Turns in one plane each, and the order they were made in; the first pair answered
q562:
[-16  34 -19   8  11   8  -6 -18   5]  ->  [-18  14 -21 -16  21  16   2 -20   8]
[ 4 -3 -1 15  6 -6 23 -3 -2]  ->  [-11   8   8   5   8  -6  20   5 -14]
[ 22  16   1  35  19 -32  -7  -2  32]  ->  [-24  19  26 -27  36 -20  -9  20   4]
q739:
[  8 -36 -12 -17  -1  13  -9 -10  26]  ->  [  5 -37   1 -21  -5   6 -15  -9  23]
[-16 -16 -13   1  20  16  35  14 -11]  ->  [-20 -25  19 -10  13   2  25  18 -17]
[-20  60   2  34 -22   3 -35  39   2]  ->  [-12  54 -30  42  -7  30 -12  42   3]
q324:
[-12  -2  19   5 -29 -20 -41   6   6]  ->  [-17  22   2  26 -26 -11 -32  14  -6]
[-29  -7  12 -19  32 -16  11   7 -16]  ->  [-30  -3  13 -20  31 -16   8   8 -17]
[ 30 -30  25  22 -24 -29 -13 -21  25]  ->  [ 23  -7  30  26 -34 -32 -28 -11  16]

(two turns a pair)
[-19 -17  17  -9  20 -45  40 -30  27]  ->  [-28  20  20  11   5 -56  25 -27  19] -> q739 then q562
[ -4  16   0 -24  -9 -21 -28  -2  10]  ->  [ -9  36 -27   3   2  -5  -6   4  -1] -> q324 then q324
[ 14 -19 -21   5   8   9  21  -4  17]  ->  [-10  24 -10  20   0   8  11  19 -13] -> q562 then q739
[ -1   5   3  -9  -8   1 -16   9   0]  ->  [  2   8 -12  -3  -5   8 -10   7   3] -> q739 then q739
[ -4  -6   6  -4  14  -8  22 -18   8]  ->  [ -7  -2  13  -5   8 -15  15 -20   8] -> q739 then q739
[ 33 -13 -11  20  -3  13  -8  10   4]  ->  [  0  12  -3   7   6  21  -4  30 -26] -> q562 then q324
[ -4  33  -9  16  -4   5   6  24 -19]  ->  [ 17  19 -22  32  -5   5  12  12  -2] -> q562 then q562
[-10  -3  22  10   7 -14  15  -2 -12]  ->  [-11  18   4  20   3 -18   8 -10  -4] -> q739 then q739
[ 15 -23  -9  -4  13  18  13   1   7]  ->  [  9 -16  18 -21  -5   2 -19   6   8] -> q324 then q324
[ 24 -34  16  15  -4 -30  26 -24   7]  ->  [-14  22  27  22  -7 -29  19   4 -33] -> q562 then q324
[ -6 -27   9 -23  10 -16  19 -36  19]  ->  [-10  -7   4 -18   2 -26   7 -44  26] -> q739 then q739
[-15  21   2  -2  -2 -15  -4 -30  26]  ->  [ -4  -2 -21   0  18  14  25 -21  22] -> q739 then q739
[ -2   6  -1  20   5  -6  22 -11  -6]  ->  [-13  10  13   8   5 -11  18  -5 -14] -> q324 then q562
[ -1   2   5 -19 -12  18 -30  -1   8]  ->  [ 15  -5  -8  -3 -13  22 -24  -8  17] -> q562 then q739
[-19   9 -11 -19  11  20  24  11 -15]  ->  [ 14   9 -22  32  -5   6  22  -5   5] -> q324 then q562
[ 34 -49   6  10  21  37  42  15  10]  ->  [ 12 -20  74  -4 -19 -28 -16   4  10] -> q739 then q739
[-6 -7 18  1 -4 -4 16 -2  0]  ->  [-5 -7 16 -3 -4 -7 13 -9  7] -> q739 then q562
[ 11  -4   4  -7  19  16   3  34 -27]  ->  [  2  18  21  -8   1 -11 -23  26 -23] -> q739 then q739
[ 35  -5 -32  36   0  24   9  10  16]  ->  [ 24 -29 -30  -7  16  35  18  11  16] -> q562 then q562
[ 8 -3 -7 11 -6 -2 11  4 -1]  ->  [  6 -10  -7   1  -3   1  14   4   0] -> q562 then q562
[  5 -20  -6 -30   0  18   6   7  -4]  ->  [-10   4   5 -27  -6  13  -2  18 -20] -> q562 then q562
[-11   1  25 -26   8   3  -2  -1 -15]  ->  [-17  31   9  -8   4   1  -5  -3 -16] -> q739 then q324
[ 24   1  -9 -16  -1   2  -1 -18   4]  ->  [ 24  -7   0 -20   0   2  -1 -15   0] -> q739 then q739
[ -1 -47  40  21  -4 -29 -11 -15   3]  ->  [-33 -24  41 -19   0 -31 -24 -14  -4] -> q739 then q562
[  2 -12   0   0   8   3  24  -9   4]  ->  [-4 12  3 21  1 -2 18 -1 -8] -> q562 then q739
[  1 -18  15 -28  16  -6   5  28  -8]  ->  [ -8  23   7 -18  -2 -30 -23  12   5] -> q739 then q739
[ 19   5 -36  16   1  15  28 -13  -3]  ->  [ 24 -38   1 -13   0   3  25 -16   1] -> q324 then q739
[  8 -26  -4   5  21  26  21  -4   8]  ->  [  6  15  20  40 -11  -2 -13   4   1] -> q324 then q562
[-14  -7  31  15 -11 -42   7 -32   1]  ->  [-26   9  16   2  -9 -42   1 -39   8] -> q562 then q739
[-10  16  27   7  13   1  22  11 -36]  ->  [ -1  -8  22   2  22   4  38   0 -27] -> q324 then q324
[21  9 -2  8 -2 -1 -8  0 19]  ->  [24 -1 -2  3  3  3 -4  2 20] -> q739 then q324
[  3  49 -16  31 -33   0 -56  18   2]  ->  [-22   0 -11 -65   0  28 -43  22   1] -> q562 then q324
[-37  12  21 -19  24 -26  24  -2 -26]  ->  [-38  27   4  -6  24 -27  27 -10 -21] -> q739 then q324
[  8 -22 -12 -14   9   3  -2   2   5]  ->  [ -7  -9  -3 -23   9   2  -7  11  -8] -> q562 then q562
[-31  21  23  -9  12 -32  24 -12 -14]  ->  [-30  19  13  -3  19 -26  38 -13 -14] -> q324 then q324
[  7  -8  14   5  -3  -9 -19 -12   3]  ->  [  7   6   0  15  -3  -6 -19 -13   5] -> q739 then q324
[ 17  18  -3  21  -6   2   4  11 -19]  ->  [  6  -9   6 -26   9  11   9  12 -18] -> q562 then q324
[ 11  17   7   6  24  24  26  -6 -11]  ->  [ 12  -1  28  -7  21  16  21  -5 -12] -> q739 then q324
[ 10  -3  18  11  -4   5   5  20 -18]  ->  [ 12 -16  13   3   3  11  15  18 -16] -> q324 then q562
[ -3   3 -23 -10   7   6  18 -24   7]  ->  [  0  24  -9  25  -7  -4   9 -13  -8] -> q739 then q562
[ -1  11  11  13  -3 -16  -3 -19   1]  ->  [  5   5 -12  18   7   2  13 -18   3] -> q739 then q739
[ -4   2  18   1  -2  26   0  38 -50]  ->  [ -7  -2  33   0  -4  14   0  32 -52] -> q324 then q739
[-18  -4  21 -13  -1 -15  21 -17  -7]  ->  [-21  18  12  -4  -7 -19  13 -20  -5] -> q739 then q324
[-14  27   4  28  -3 -33   6 -30  13]  ->  [ -5  12 -19  34  14 -11  32 -28  14] -> q324 then q739
[ 15  14 -25  26  -9   4   8  -9  13]  ->  [-22  32   5  -8  -6   1  -1  11 -15] -> q324 then q562
[ 24 -28   6 -18   0   8 -11   1  11]  ->  [ 20  18  -4  23 -14   1 -21   7   2] -> q562 then q739
[ 15   0   8  18 -14 -10 -14   6   3]  ->  [-10  -1  10 -22   1   4 -11  16 -11] -> q739 then q562
[ 12   1   8   1 -14 -10 -20   6   7]  ->  [ 12  13 -12  15  -9   2 -12   9   4] -> q324 then q739
[ 33  -6 -44  19 -14  21  -9   8  21]  ->  [  2  22  -1  18 -20  17 -18  46 -26] -> q739 then q562
[  5  25   3  21  -8 -25  -7 -22  15]  ->  [-27  25  13 -29   9 -11  -4  -6  -4] -> q562 then q324
[-14  15 -13  -9   2  15   6   4 -12]  ->  [ -5  -7 -13 -18   8  15  14  -4  -3] -> q324 then q324
[ 11 -29   6 -20 -24  -9 -19  -8  26]  ->  [  4 -15   9 -24 -30  -9 -31   0  21] -> q324 then q562
[  9   4  12  24 -18 -13 -27   6  -6]  ->  [ 13   5 -10  41  -5   1  -1   4  -9] -> q324 then q324
[-12 -20  10 -43  14 -15   0 -28  14]  ->  [-30  32  15 -28  -3 -19 -25  -7  -6] -> q324 then q324
[ 18 -45  -6 -11  14  19  27  -8   7]  ->  [ 21   9  22  35 -30 -19 -22   0   0] -> q324 then q562
[ -3 -35  34 -34  -5   7 -23  32 -21]  ->  [-11  35  -3  -7 -29 -17 -56   4   6] -> q739 then q739
[  1  11  20 -12  -5  -8 -16  16 -10]  ->  [  5  30 -15   2  -2   1 -12  10   0] -> q739 then q739
[  2  -6 -18  -4   9   0  13 -14  13]  ->  [-11  -3 -11 -20  13   2  12  -8   4] -> q562 then q562
[  2  -3  30  19  -9   4  -6  36 -34]  ->  [ 16 -43  29 -12  -5   7  -7  23 -12] -> q562 then q324
[ 28 -41   8 -12   2  17  -3  25  -1]  ->  [ 11  -3  30  -6 -18  -5 -33  32 -11] -> q739 then q324
[ -6  25  -1  21  -6   5  -5  20 -22]  ->  [  0  -4   0  19   9  15  20  19 -25] -> q324 then q739
[  8  11 -37  33  13 -12  49 -27  10]  ->  [  0 -11 -35  -4  27  -1  57 -26   9] -> q562 then q562
[ 26  -9  -2   8 -15 -15  -3  -4  12]  ->  [ -4  26  -1  -7 -14 -15 -14   7  -6] -> q562 then q739
[ -5  -9  -1 -21  -6 -15  -9   4   5]  ->  [ -3   3 -20 -12  -5 -12  -8  -1  11] -> q739 then q739
[  3 -20  -6   6  10  23  18  14 -26]  ->  [ 20 -29   9  24  -6   4   9   3 -14] -> q739 then q562
[-15  21  -2  26   9 -29  22 -11  -1]  ->  [ -6  -7   1  14  14 -31  29 -22  11] -> q324 then q324
[ -1  23  24   9 -20   5   3   6 -21]  ->  [  6 -14  30 -26 -13   2   5 -12  -2] -> q562 then q739
[  6   4 -24  24  -8  15  30  11  -9]  ->  [  2  -6   1  18 -10  12  29  23 -25] -> q739 then q562
[ 19 -29  -2 -26   0  17 -14   2   8]  ->  [ 27  -5   2   5 -21   3 -34   5   9] -> q324 then q562
[ -7   3  -8  -8 -11   9  13  10   2]  ->  [  2   4 -10   5 -15   4  13   6   6] -> q324 then q562
[-16  -6  -3 -21  12   2  -1 -18  14]  ->  [-23  12   3 -19   3  -2 -15 -10   8] -> q324 then q324
[  3 -16  -1  -6   2  17 -15  23   1]  ->  [ 12 -13  -6  11  -4  13 -16  20   6] -> q324 then q562
[-2 22 -3 17 -1  9  0 -1 -8]  ->  [-11  10  -3  -2  11  17  12   0 -14] -> q324 then q562
[  6 -28  30   1  -1   9  11  26 -28]  ->  [ -4   0  40   3 -19 -13 -16  20 -25] -> q324 then q739
[  4   4 -22 -14  -5   7 -13  -8  16]  ->  [  7 -17 -11 -22   3  15  -4   1   8] -> q739 then q739
[ -3   0 -15   9  10   2  15  -7   0]  ->  [-9 16  0 16  0 -9  3 -3 -7] -> q324 then q562
[ -1  17  58   6 -34 -20 -49  26 -18]  ->  [  2  63 -26  57 -18   5 -15  10  -7] -> q739 then q324
[  4 -22   7 -16  10   4  11  -3  -6]  ->  [ 20  -8   7  16  -9 -10  -5  -8   3] -> q324 then q562
[ 20 -20   5   3 -10   1 -15   6   5]  ->  [ 17  -2   1   9 -15  -2 -23   7   4] -> q324 then q739
[ -7  10  33  19   1   0  15  21 -25]  ->  [  2 -24  43  -8   1 -11  12   2  -5] -> q562 then q739
[ -1   6   2 -11  16  20 -10  24 -24]  ->  [ 25  -7 -18  16  16  20   1   8  -6] -> q324 then q562
[-11  -8  19 -22  11   4   5  11 -26]  ->  [ -9  15  21   6  -1  -5  -3  14 -31] -> q562 then q562
[ -8  23 -11 -15   3   2 -21  -1   3]  ->  [  8  -8 -20 -18  10  12  -6  -7  13] -> q562 then q739
[ 17   7  16 -14 -10   3  -8  29  -2]  ->  [15 16 -1  1 -2 14  7 32 -8] -> q324 then q324
[ 15   4 -25  30   2  27   4  18 -12]  ->  [ 17 -10 -28  16   9  32   9  15  -6] -> q562 then q562
[ 26  -1 -10  21   1  -7   5 -11  27]  ->  [ 29 -20   5   5   1  -8   0  -7  27] -> q739 then q324
[ 21 -23  -8 -28  -4   1 -15 -20  30]  ->  [ 14  10   5 -15 -24 -10 -40 -10  20] -> q324 then q562
[-10  -4   3   5  19  -4  13 -11   4]  ->  [-16   0   6   3  19  -3  11  -8   0] -> q562 then q562
[  2  10  24  26 -12   1  -6  30 -28]  ->  [ 12 -11   3  35   5  14  27  19 -22] -> q324 then q324
[  1  41   0 -21 -13  13 -20  21  -1]  ->  [  6  27 -16 -10   4  35  12  28  -8] -> q324 then q739
[ 16 -44  21 -13   5  -5   2  -8  10]  ->  [  0   3  33  -3 -17 -25 -32  -2   3] -> q739 then q324
[-14  20  31  38  -2 -11   8  -1 -17]  ->  [ -4  -4  17  39  13  -2  34 -14  -9] -> q324 then q324
[ 20  -8  -1  16  -4 -12  17 -10 -15]  ->  [ 19 -12   8   9  -7 -18  10 -10 -14] -> q739 then q324
[ -3 -21  21 -36   5  -6 -12   2   8]  ->  [-13   5  30 -23  -3 -14 -22  12  -6] -> q562 then q562
[ -4   0 -28   9 -12   1 -10 -45  14]  ->  [  2 -17 -32   4  -4  13   0 -41  13] -> q324 then q739
[  6 -26   5 -16   7  14  17   7 -12]  ->  [ -6   3  24 -14 -16 -19 -14  -4  -7] -> q739 then q739
[ -2 -28  13 -35 -12  -5 -34  -9  11]  ->  [ -2   2 -26 -16 -14  -4 -37 -22  26] -> q739 then q739
[-43  -8  -6   2  18   9  14  19 -31]  ->  [ -5 -23 -24  46   9   1  23  -4  -5] -> q324 then q562
[ 22 -45 -12  -4 -14 -23  12 -35  34]  ->  [-11   8  28 -11 -40 -45 -34  -8   6] -> q324 then q562
[-19  28 -24  11  14  22  20  18 -26]  ->  [ -5  18 -29  32  12  16  30   7 -17] -> q324 then q562
[ 11   3  10   0  -8  12 -23  26  -5]  ->  [  9  15  -6  13  -6  17 -15  25  -7] -> q739 then q324
[-12   5 -12 -51  11 -10  -4 -11  15]  ->  [ 24   4 -40   9   6  -1  12 -16  26] -> q562 then q739
[  0   5  37  14 -15 -27 -11   1  -6]  ->  [-18 -12  15 -42  10  -4   1  -7   2] -> q739 then q562
[ 15 -13  -2 -12  -8  21 -29  23   0]  ->  [ 20 -11  -9  -4  -7  23 -26  22   2] -> q324 then q562
[ 11  19 -11  37   9   9   9  17  -6]  ->  [ 19 -23   9  19  18   9  25  13  -5] -> q324 then q739
[ 10 -25  -6 -18  19   2  28 -48  31]  ->  [ -4  41  27  38 -16 -28  -3 -29   0] -> q739 then q562
[ 14   8  35  36 -24 -37 -18 -10   3]  ->  [-22 -24  36 -48  15  -4   8   3 -14] -> q324 then q562
[ 17   3  11  36 -15  -6   0   7  -4]  ->  [ 20   0   2  38 -10   2   7   7  -4] -> q739 then q739
[ -3  18 -32  -5   5  36  -2  21 -11]  ->  [  2 -15 -13 -21  12  37   8  24 -15] -> q739 then q324
[10 12 -2 -3  2 28 26 28 -8]  ->  [20 16 -1 20 -7 18 24 23 -3] -> q324 then q562
[ 2 -1  8 11  5 -9 -7 19  6]  ->  [-3 -6  9 -2  8 -5 -7 22  4] -> q562 then q324
[ 22 -35  37 -17 -19 -11 -30  14  -5]  ->  [ 12 -24  23 -37 -18 -16 -40  -2   9] -> q739 then q562
[ 24 -43  -2  -6   0  12  -1   7  14]  ->  [ 15 -18  14 -11 -20  -9 -35   7  17] -> q324 then q739
[ -4 -17   6 -19   6   9   1 -10   3]  ->  [-11   3  15 -16  -4  -1 -16  -6  -2] -> q739 then q324
[-13  19 -11  11   0  -7   7  -7  -1]  ->  [-16  -3  -7 -17   8  -2  10  -9   3] -> q562 then q324
[  7   9 -42  24  15  26  32  -3  -2]  ->  [ 15 -50   8 -14  14   9  30  -9   4] -> q324 then q739
[ -1 -24  16  -8   0  -5  -5   9   0]  ->  [ -4   6   0   3 -10 -16 -21  -3  12] -> q739 then q739
[ 26   4 -53  17 -12  19 -30 -15  27]  ->  [-25  43 -15 -16 -13  11 -50  15 -15] -> q324 then q562
[ -4  23 -16  -7 -10  -1 -26  -9  22]  ->  [-15  16 -20 -25   4  11 -14  -5  15] -> q324 then q562
[ 30 -20  -3  14  -4  10 -15   2  12]  ->  [ -3  19   2  14   1  15 -13  24 -20] -> q562 then q324
[ 16   1 -24   5 -11  27  12  11   2]  ->  [  5   5 -20  -1  -6  30  18  15  -9] -> q562 then q324
[ 37 -15 -21  22  -8   5  12  -6  10]  ->  [ 35 -34  12   1 -15  -4   0   1   5] -> q739 then q324
[  7  26 -20 -15  -5  -8 -29 -18  21]  ->  [ 15   7 -37 -18   8  10 -13 -17  25] -> q739 then q324
[-10  -6   6  25  12  -9  42 -13  -5]  ->  [-13 -11   6  15  15  -6  44 -13  -5] -> q562 then q562
[ -3   6 -41  -1  20  31  15 -11   7]  ->  [ -3   7 -38  11  20  27  23 -13   4] -> q562 then q324
[ 13 -28  26   7   1   7   3  18 -14]  ->  [  5  13  22  17 -18 -18 -25   2   0] -> q739 then q739
[ 11  12  -2  36 -13  16  -1  37 -23]  ->  [ -7  -5   0   3   8  30  18  39 -33] -> q324 then q562
[ 31  -2 -20  33  -7  27   7  29 -34]  ->  [ 14 -23  -8 -11  10  36  16  33 -40] -> q562 then q324
[ 21   2  13  27 -24   4 -11  26  -7]  ->  [ 21  -3   7  32 -18   9   0  27 -10] -> q324 then q739
[-33  22  -9   9  16  -7  22  -5 -13]  ->  [-17 -22  -2  -7  24  -3  33 -11  -3] -> q562 then q739
[-10  30   8  17  -1 -51   5 -32   1]  ->  [-29  12  17 -36  12 -40   3 -24  -5] -> q562 then q324
[  8 -22  22  -7  -1  -7   3  -7   7]  ->  [  5  13   9  21 -12 -14  -6  -7   7] -> q562 then q739
[ 28  -6  13  29 -21   2  -4  11 -15]  ->  [ 36 -28   7  17 -14   7   5   5  -5] -> q562 then q562
[  5 -22   8   3 -11  -3  -4 -14  -1]  ->  [ -8   5  10  15 -14  -3  -8  -3 -16] -> q562 then q324
[ -7 -15   4 -10   1   4  -1  17 -15]  ->  [-12   8   2  -4  -9 -12 -17   7  -8] -> q739 then q739
[-12  -3  -5   1   9   7   3  -1 -20]  ->  [ -9 -16  -1  -7  10   5   4  -5 -16] -> q324 then q324
[-12   2  26  -7  -4  14 -10  35 -33]  ->  [  5  14  18  30 -16   5 -14  28 -26] -> q562 then q562
[-21 -11  -1 -30  20   9  17  -1  -5]  ->  [-27   1  14 -34   7  -8  -5  -4  -2] -> q324 then q739
[ 25  -4 -26  19 -10 -11   3 -18  25]  ->  [ 28 -38  -6   5  -1  -2  17  -4  12] -> q739 then q739
[  9 -11  -3  -1   3   0   6  -4   7]  ->  [ 2  6  9  8 -6 -8 -4  4 -2] -> q739 then q562
[ 15 -16 -16   5  -2  -6  23  -8 -11]  ->  [  3 -18 -11 -14   4  -3  24  -3 -18] -> q562 then q562
[-20  46  -5 -14   0   1   2  -2  -3]  ->  [  5  -3 -10 -35   4   2   5 -23  27] -> q562 then q324
[ 24  -6 -20  17 -16 -20 -18   4  12]  ->  [ 29 -25 -23  13  -5  -5  -2  12   7] -> q739 then q739
[  3 -20   8 -26  -7  -9 -21 -12  21]  ->  [ -4  13   2  -7 -17 -16 -33 -12  19] -> q739 then q562
[-13  -3 -12  -5   2 -11   4 -15  10]  ->  [-15  12 -11   9  -2 -12   1  -8   2] -> q739 then q562
[-11  -9  -3   6  10  -4  10 -14   0]  ->  [-13 -12   7   0   7  -9   3 -13   1] -> q739 then q324
[-40  -5  18 -31  20 -16  32 -22  -8]  ->  [-46  12  26 -29  10 -21  17 -14 -15] -> q324 then q324
[  3  -8  22   1 -18 -14  -2  17 -22]  ->  [  3 -28   6 -30  -6  -8   2   1  -3] -> q739 then q562
[  0  -1  16  11   6   5  10  16 -18]  ->  [  6 -15  27   3   2  -4   5   8  -9] -> q562 then q739
[ 14 -21  -2  12  19   3  20   0   4]  ->  [  8 -20  29  -1   5 -14  -1   5  -2] -> q739 then q324
[ -9 -15  17 -12  13  21  23  24 -26]  ->  [-21   9  31  -6   0   4   8  25 -31] -> q739 then q324
[ 10   5  22  49 -12  -2  -9  14 -20]  ->  [-16 -21  26 -11  17  20  12  20 -34] -> q324 then q562
[-11  -7   8 -30 -19  -8 -14   1  16]  ->  [ -9   9 -24 -18 -16   2 -10  -5  24] -> q739 then q739
[17 -4  3  7 -3  2 -1  0  4]  ->  [ 1 11  6  3  2  5  0  9 -9] -> q562 then q324
[ 18  -4   3  40  -8 -12  15  -9   5]  ->  [-27  11  20  -6   8   0  17  14 -28] -> q562 then q324
[-20  17  22   7  -4 -16   0 -20 -11]  ->  [-20  24   0  19   5  -3  14 -20 -10] -> q324 then q739
[-15 -22  19 -14   9   1  15  -5 -13]  ->  [-22  -3  26 -13  -1  -4   0   4 -19] -> q324 then q324
[-30  34   3   9   2 -25  20 -23 -13]  ->  [-21   8  -3   4  14 -20  40 -35  -3] -> q324 then q324
[ 11 -18 -32  -7  11  35   6  15   7]  ->  [ 10 -37   8 -31   1  15 -13  12   8] -> q324 then q739
[ -8   9  -2   2   2  12  13  13 -17]  ->  [ 10 -23  -3  -8   4  10  14  -1   2] -> q562 then q324
[-10  -6   8 -26   6  12  -4  17 -15]  ->  [ 28 -21  -4  12  -8   1  -8  -4  14] -> q562 then q324
[  2 -18   5   7  10   3  24 -14  -4]  ->  [ -1 -16  26  -9  -3 -11  -2 -10  -3] -> q324 then q324
[ 23 -24  20  15 -13   7  -2  15 -11]  ->  [ 18  -4  24  17 -24  -5 -17  13 -10] -> q324 then q739
[ 20 -14  -4  35  -3   2   9   6  -1]  ->  [-14   0  10   5   8  10  12  24 -28] -> q562 then q324
[ -6  18 -11 -17   1 -18 -15  -4  37]  ->  [-12  35 -19  -6   4  -9 -10   7  25] -> q739 then q562
[ 35 -23  -7   9 -12 -18 -26 -27  45]  ->  [-17  56 -17   4 -13  -9 -41  -1   8] -> q562 then q739
[ -7  -3  21  13  -4 -26  18 -24  -7]  ->  [-10   5  23  17  -7 -27  14 -20 -10] -> q324 then q324
[-16   9 -45 -25  13  -9   8 -39  32]  ->  [-10 -24 -20 -52  13  -7   1 -31  31] -> q739 then q324
